Here are some numbered points:
tensor([57., -3., 24., 41., 46., 24., 15., -1.]) 0
tensor([18., -22., -39., -63., 12., 0., -15., -24.]) 1
tensor([-1., 57., -35., 9., -48., -31., 29., 62.]) 2
tensor([-18., 10., -108., 58., -39., 14., 79., -101.]) 3
tensor([-97., 21., -36., 72., -70., 28., 38., -31.]) 4
tensor([-19., -17., -17., 18., -15., -3., 17., -45.]) 5
tensor([17., -18., 44., 55., -29., -29., -17., 46.]) 6
tensor([39., -2., 7., 27., 28., -21., 9., 30.]) 7
tensor([20., -40., -33., 89., 58., -34., 42., 52.]) 8
tensor([-7., 30., -73., -56., -61., -35., 55., -20.]) 9
tensor([77., -76., 43., 107., 36., -32., 35., 67.]) 10
tensor([-42., -38., -15., 127., 42., 7., 14., 10.]) 11
tensor([-13., -19., -3., -47., -8., 17., -11., -6.]) 12
tensor([33., -18., -38., -70., 21., 34., 1., 0.]) 13
tensor([-73., 47., -55., 37., -29., 6., -24., -65.]) 14
tensor([-29., -9., 27., -15., -44., -50., 0., 16.]) 15
tensor([-2., 35., 63., -42., 6., 2., -52., 47.]) 16
New points follow, each followed by the numbers of its two nearest points above by angle, nearest first.
tensor([-49., 58., -12., -114., -68., 64., -28., -70.]) ~ 12 9
tensor([-44., 11., -17., 35., -57., 14., 27., -21.]) ~ 4 14
tensor([-40., 46., 7., -69., -51., 34., -57., -43.]) ~ 12 14
tensor([45., -3., 32., 64., 61., 22., 17., 0.]) ~ 0 10
tensor([-36., -30., -14., 105., 44., 1., 9., 6.]) ~ 11 8
tensor([32., -16., 72., 27., -1., -37., -19., 46.]) ~ 6 10
tensor([-37., 13., 6., -89., -32., 16., -27., -20.]) ~ 12 1
tensor([-11., -20., -2., 22., 27., 0., -22., -2.]) ~ 11 8
tensor([-4., -12., 32., -42., -10., -4., -18., -31.]) ~ 12 1
tensor([-24., 5., 32., -30., -4., -13., -33., 21.]) ~ 16 15
tensor([-80., 72., -97., -121., -83., 25., 2., -23.]) ~ 9 12
tensor([-37., 22., 2., -64., -35., 10., -15., -31.]) ~ 12 9
tensor([-66., 27., 68., -65., -23., -24., -56., 58.]) ~ 16 15
tensor([-30., 22., -33., -3., -28., 3., -5., -53.]) ~ 14 3
tensor([28., 20., 21., 86., 82., 39., 37., -17.]) ~ 0 11
tensor([-30., 16., 43., -18., 18., 10., -46., 14.]) ~ 16 12
tensor([43., -33., -62., 76., 56., -21., 62., -16.]) ~ 8 11
tensor([-33., 27., 18., -95., -21., 25., -37., -22.]) ~ 12 16
tensor([13., 41., 5., 21., -16., -11., -10., -4.]) ~ 2 14
